In the rows, zero is written as 128.
Rotation paths and how fast each direction turns (degrees per step):
Each turn is a multiple of 5 degrees from 10 to 175, or 0.
Each row of a path follows its step; steps can be skipped.
Rotation 1:
step 0: [139 125 130 128 126 125 118 125 117 130 130 123 118 123 130 122 126 120
 124 115 127 133 124 131 128 131 135 117 130 130 116 131 123 132 136 128
 128 124 131 125 125 129 122 132 131 136 133 120 129]
step 1: [135 133 126 136 118 135 134 124 123 132 129 133 127 124 134 136 128 124
 133 128 133 130 127 129 128 126 124 124 133 116 123 132 132 123 144 121
 128 124 131 123 135 124 121 142 129 127 134 131 124]
step 2: [143 124 125 136 128 138 130 133 124 126 130 126 140 121 132 126 135 125
 131 129 136 128 130 134 128 134 124 127 121 125 129 122 142 119 126 127
 136 123 130 127 117 131 123 127 127 127 124 124 122]
step 3: [139 120 132 128 133 130 119 138 128 125 124 131 127 135 136 129 135 133
 135 131 131 129 117 132 134 131 119 121 134 129 117 140 129 127 128 137
 134 122 130 123 124 130 126 122 128 129 126 131 133]
step 4: [130 126 128 128 113 142 124 127 133 137 127 143 126 128 136 128 125 130
 133 129 123 130 130 132 132 131 128 127 131 130 127 125 130 133 130 138
 125 121 130 123 119 124 134 131 127 125 128 141 134]
step 5: [140 133 135 133 124 130 128 125 131 120 132 136 125 114 125 125 130 133
 124 125 123 126 122 130 128 123 122 121 121 137 127 117 127 130 129 131
 120 122 124 129 115 121 125 126 126 120 132 121 132]
step 6: [130 125 131 120 121 124 124 126 125 117 143 130 129 123 135 138 126 133
 132 130 138 131 121 117 126 116 124 128 128 126 120 133 133 127 131 127
 117 127 134 124 125 121 124 121 127 130 128 129 134]
step 7: [135 135 130 131 117 133 117 127 118 131 136 126 135 134 138 135 129 128
 131 136 128 124 131 126 131 123 137 125 124 126 136 123 126 131 134 132
 125 134 132 127 120 127 128 121 136 133 121 126 119]
step 8: [132 138 134 138 130 132 127 132 129 127 131 121 139 129 122 133 131 144
 131 131 132 119 125 134 133 130 126 111 132 133 127 130 131 137 135 127
 124 133 131 128 130 132 131 128 129 125 127 122 132]
step 9: [124 123 128 128 130 128 128 129 123 125 141 128 131 128 126 130 121 129
 139 124 134 131 126 136 134 132 138 123 125 125 128 131 136 132 127 124
 132 132 131 121 123 126 141 123 130 112 133 134 139]
step 10: [132 129 141 134 123 126 120 127 122 128 129 129 126 130 129 126 123 112
 128 123 127 119 124 133 131 121 127 121 128 134 136 135 125 121 129 124
 129 136 117 123 118 128 137 122 129 126 135 134 128]
step 11: [122 125 137 128 112 131 126 132 131 130 136 126 125 124 127 131 123 122
 135 128 133 126 132 135 134 132 119 119 132 130 124 127 128 121 127 123
 115 133 124 130 134 134 123 128 123 134 133 121 133]
[129 131 125 128 127 127 127 127 128 126 129 129 128 128 128 127 128 126
 130 127 130 130 131 131 128 131 131 130 127 130 128 125 127 127 127 129
 128 130 129 127 125 126 128 128 128 129 127 130 127] | 145
Rotation 2:
step 0: [127 132 133 135 123 129 123 134 119 120 120 139 129 139 125 132 116 120
 129 129 132 125 132 127 125 124 115 132 122 120 132 129 127 127 122 122
 122 135 115 131 123 133 126 124 125 123 128 127 123]
step 1: [123 127 125 128 123 124 121 123 125 128 129 126 129 127 118 139 128 124
 125 122 137 125 125 122 135 134 124 130 128 123 132 133 127 124 130 137
 124 127 140 143 130 134 125 111 117 123 129 129 123]
step 2: [128 133 124 128 128 142 141 121 127 129 124 137 122 138 124 135 130 115
 126 134 128 134 121 130 128 130 129 124 130 118 133 124 135 126 126 121
 128 128 140 132 136 130 127 127 132 127 136 124 131]
step 3: [122 131 116 137 124 131 122 128 136 119 129 132 122 134 135 125 121 130
 117 127 127 130 122 135 131 127 122 134 120 131 141 121 129 120 128 115
 126 126 123 134 130 132 132 124 124 125 130 133 125]
step 4: [130 117 123 124 124 126 124 136 137 136 126 131 128 120 123 129 126 128
 126 127 130 130 136 133 131 123 124 140 128 120 129 120 139 125 135 129
 131 121 138 139 131 125 124 127 121 116 137 126 126]
step 5: [129 141 117 125 129 143 134 133 130 136 132 124 129 138 127 133 128 135
 129 124 132 126 125 143 126 127 129 126 127 116 125 121 133 133 127 128
 131 122 127 133 132 129 125 131 132 119 119 127 126]
step 6: [118 132 126 139 126 133 132 133 130 121 118 129 127 127 138 115 124 133
 124 131 133 124 129 139 129 120 130 126 123 125 131 124 129 130 124 141
 121 131 126 128 130 122 130 119 125 122 133 129 114]
step 7: [123 127 118 121 133 137 120 121 131 125 131 131 133 121 123 136 133 128
 126 132 126 125 141 129 128 122 123 125 132 118 126 123 137 121 130 139
 130 129 126 129 112 129 129 126 123 129 135 127 119]
step 8: [117 137 128 127 131 131 133 127 127 137 119 132 120 135 117 139 132 139
 127 117 122 128 127 141 132 122 126 127 128 129 132 127 133 127 118 132
 134 133 131 124 129 128 122 126 127 138 125 126 126]
step 10: [127 123 125 128 127 132 122 132 126 116 129 134 132 127 121 135 139 125
 124 129 120 125 142 125 134 128 119 138 120 120 127 128 132 128 120 132
 136 142 126 135 131 129 124 128 129 122 124 132 132]
step 11: [121 122 127 117 124 130 136 133 128 136 125 130 134 137 120 137 126 127
 127 124 119 121 118 136 137 127 118 128 126 123 129 132 119 136 124 134
 121 128 127 137 132 133 135 121 125 129 128 129 133]
step 12: [129 128 126 126 129 134 134 116 129 126 125 131 129 128 136 124 139 115
 131 130 124 115 128 139 132 125 131 129 123 127 131 131 125 123 126 116
 122 129 138 134 130 127 130 115 131 121 123 127 119]
[131 129 127 126 127 130 128 128 128 129 132 131 130 129 126 127 126 127
 126 128 130 127 129 129 130 128 128 127 131 127 127 128 127 126 129 126
 126 129 126 124 127 128 130 128 127 127 128 127 129] | 160
[126 127 127 128 129 128 127 127 131 127 130 130 125 130 127 128 130 127
 129 126 126 128 129 128 127 127 130 128 128 129 129 127 128 127 130 126
 129 125 128 125 129 129 128 127 127 132 131 128 126] | 70
[130 126 126 130 128 130 128 129 129 128 129 128 129 125 128 125 127 127
 127 127 127 131 127 131 128 127 132 127 130 129 129 126 130 130 129 128
 128 124 127 130 128 131 127 128 127 126 126 128 128] | 35
Rotation 3:
step 0: [125 126 140 120 131 133 121 121 131 123 124 131 127 124 137 132 141 131
 126 128 130 135 127 121 122 118 128 130 122 127 124 131 134 125 126 122
 122 117 127 137 121 127 137 128 125 119 121 128 125]
step 1: [132 124 135 132 121 127 123 122 124 123 133 129 134 129 129 114 126 123
 115 135 115 126 122 127 128 128 134 137 132 123 125 123 125 119 134 123
 129 128 122 132 132 119 135 135 121 126 123 132 129]
step 2: [133 141 124 124 128 133 137 119 127 128 122 124 117 120 138 125 123 125
 125 130 121 136 135 121 131 132 127 136 127 111 127 121 126 127 128 125
 129 126 130 125 136 128 124 133 129 123 132 130 131]
step 4: [132 122 132 125 118 123 130 129 128 124 135 115 130 125 132 129 134 125
 126 131 132 127 124 131 134 137 130 129 142 131 135 137 128 137 117 123
 138 125 131 129 136 132 129 126 129 121 129 131 135]
step 5: [126 135 139 134 137 122 123 124 125 129 117 122 128 125 128 121 135 127
 133 125 140 133 131 125 127 132 131 125 137 131 127 117 122 130 115 130
 127 133 121 126 138 129 129 123 124 137 129 126 130]
step 6: [131 121 131 129 129 120 124 126 129 125 122 126 126 129 129 132 137 122
 135 128 127 122 120 118 137 120 125 130 115 128 131 117 122 129 119 130
 137 129 134 119 124 126 135 130 135 133 122 125 125]
step 7: [127 122 129 134 126 118 126 130 132 125 131 137 131 125 129 123 120 123
 120 130 127 135 132 133 132 127 140 131 122 130 131 128 133 129 122 129
 135 144 137 131 131 126 127 135 139 135 132 119 132]
step 9: [118 118 120 131 122 125 132 135 122 133 114 140 129 132 130 138 135 125
 125 131 136 128 123 129 125 125 128 115 127 126 138 130 126 127 128 128
 123 128 133 136 124 124 127 129 122 127 127 133 134]
step 10: [130 123 125 125 133 127 128 139 132 134 132 134 143 128 131 123 130 124
 137 127 121 129 114 119 126 128 135 132 132 124 134 133 134 130 119 123
 118 130 121 135 130 127 122 123 129 122 126 127 134]
step 11: [124 132 125 122 124 141 120 125 124 133 125 130 133 127 122 121 126 129
 119 126 130 122 122 112 129 134 124 129 127 130 122 116 126 134 127 123
 115 136 127 129 126 125 121 127 127 131 136 123 128]
step 12: [121 122 120 123 124 138 124 127 142 131 127 126 119 131 125 128 134 124
 132 125 120 123 137 129 132 119 130 134 124 129 129 124 124 129 129 132
 119 138 136 124 124 127 129 130 124 111 127 127 128]
step 13: [128 132 128 132 122 140 125 125 130 120 140 134 133 124 133 123 126 135
 135 141 130 127 125 139 130 121 125 128 128 129 121 131 136 132 131 131
 129 137 135 130 134 129 126 124 117 122 128 127 135]
[128 129 129 129 127 128 129 131 127 130 129 128 128 129 128 131 131 129
 127 126 129 127 126 130 125 131 127 128 129 124 128 131 127 128 125 128
 127 129 128 129 129 127 127 125 128 128 130 129 125] | 65
Rotation 4:
step 0: [136 120 131 131 125 134 122 120 133 137 115 132 135 125 124 134 131 124
 127 138 129 137 137 128 122 124 140 127 124 121 123 127 139 131 134 135
 133 126 123 131 129 120 134 136 122 131 126 127 134]
step 1: [126 125 120 136 131 120 126 124 141 131 122 124 131 121 132 133 128 133
 134 128 125 124 126 125 124 124 120 123 133 122 140 126 131 128 132 127
 124 124 130 136 133 122 122 127 119 135 126 145 117]
step 2: [127 125 134 123 132 130 125 126 125 134 125 130 113 124 123 128 129 125
 133 119 122 129 128 127 121 126 124 131 135 116 119 127 144 132 128 124
 134 124 141 122 118 133 124 134 120 133 122 133 131]
step 3: [130 130 128 127 124 133 127 131 138 134 117 128 125 129 132 122 145 125
 132 129 135 134 123 149 118 127 128 128 130 130 130 116 132 134 134 132
 126 121 125 133 134 131 122 127 126 125 128 130 131]
step 4: [132 133 132 126 130 133 136 122 136 124 123 121 133 122 124 132 122 121
 132 124 135 143 128 122 130 126 121 118 136 121 133 136 129 138 140 124
 137 126 130 133 128 131 124 124 119 132 128 129 129]
step 5: [136 127 124 130 140 133 112 128 138 125 114 123 116 130 125 129 141 131
 132 126 124 127 128 125 125 128 129 135 123 122 134 134 129 124 137 121
 132 133 125 125 130 133 127 133 127 136 124 127 133]
step 6: [121 129 145 129 129 127 124 122 129 132 121 126 129 125 136 123 127 123
 127 128 135 130 129 130 127 128 123 124 138 123 139 118 134 118 132 130
 117 133 131 131 131 124 125 134 120 137 121 129 142]
step 9: [126 136 133 136 135 136 124 131 138 125 124 120 125 132 127 132 129 117
 128 122 129 128 129 126 123 127 132 127 139 120 121 130 133 131 130 136
 123 114 137 126 137 128 131 142 123 128 121 121 129]
step 10: [132 125 141 125 122 128 128 125 135 127 116 134 129 131 121 133 145 127
 129 123 126 130 129 132 134 124 126 122 124 129 132 121 125 131 128 128
 135 129 138 140 138 126 135 130 129 141 123 137 124]
step 11: [127 127 128 129 127 127 127 130 129 138 125 127 127 124 133 139 136 118
 133 131 137 134 122 121 136 126 129 131 140 116 136 128 129 124 132 127
 133 128 121 123 119 133 135 134 113 129 123 134 121]
step 12: [127 120 126 137 128 125 127 126 130 131 114 123 126 123 119 132 128 128
 132 135 118 127 140 141 122 134 123 134 138 117 123 124 124 126 134 127
 132 127 129 131 138 134 128 137 126 129 122 130 135]
step 13: [128 131 129 127 126 126 126 123 133 130 129 128 121 118 137 132 133 135
 137 123 125 144 127 129 129 127 131 114 125 119 133 122 134 121 131 139
 127 124 140 133 136 131 125 133 119 127 132 131 129]
[126 131 128 128 126 127 128 128 127 128 125 128 129 129 130 129 127 128
 126 125 129 127 130 130 124 130 127 129 128 128 127 126 131 127 127 129
 130 128 126 128 130 127 129 131 128 128 129 125 130] | 115
[129 130 129 127 128 127 125 127 130 128 127 129 128 125 127 129 127 127
 127 125 128 125 129 125 127 127 132 126 127 128 131 129 128 129 127 126
 127 130 128 128 129 125 127 130 130 128 125 128 127] | 80
[131 126 127 132 132 125 128 130 128 127 127 126 127 126 129 130 125 131
 129 126 127 128 128 128 128 128 127 129 129 126 126 130 128 130 129 127
 126 130 125 128 129 129 130 127 128 130 129 126 127] | 100
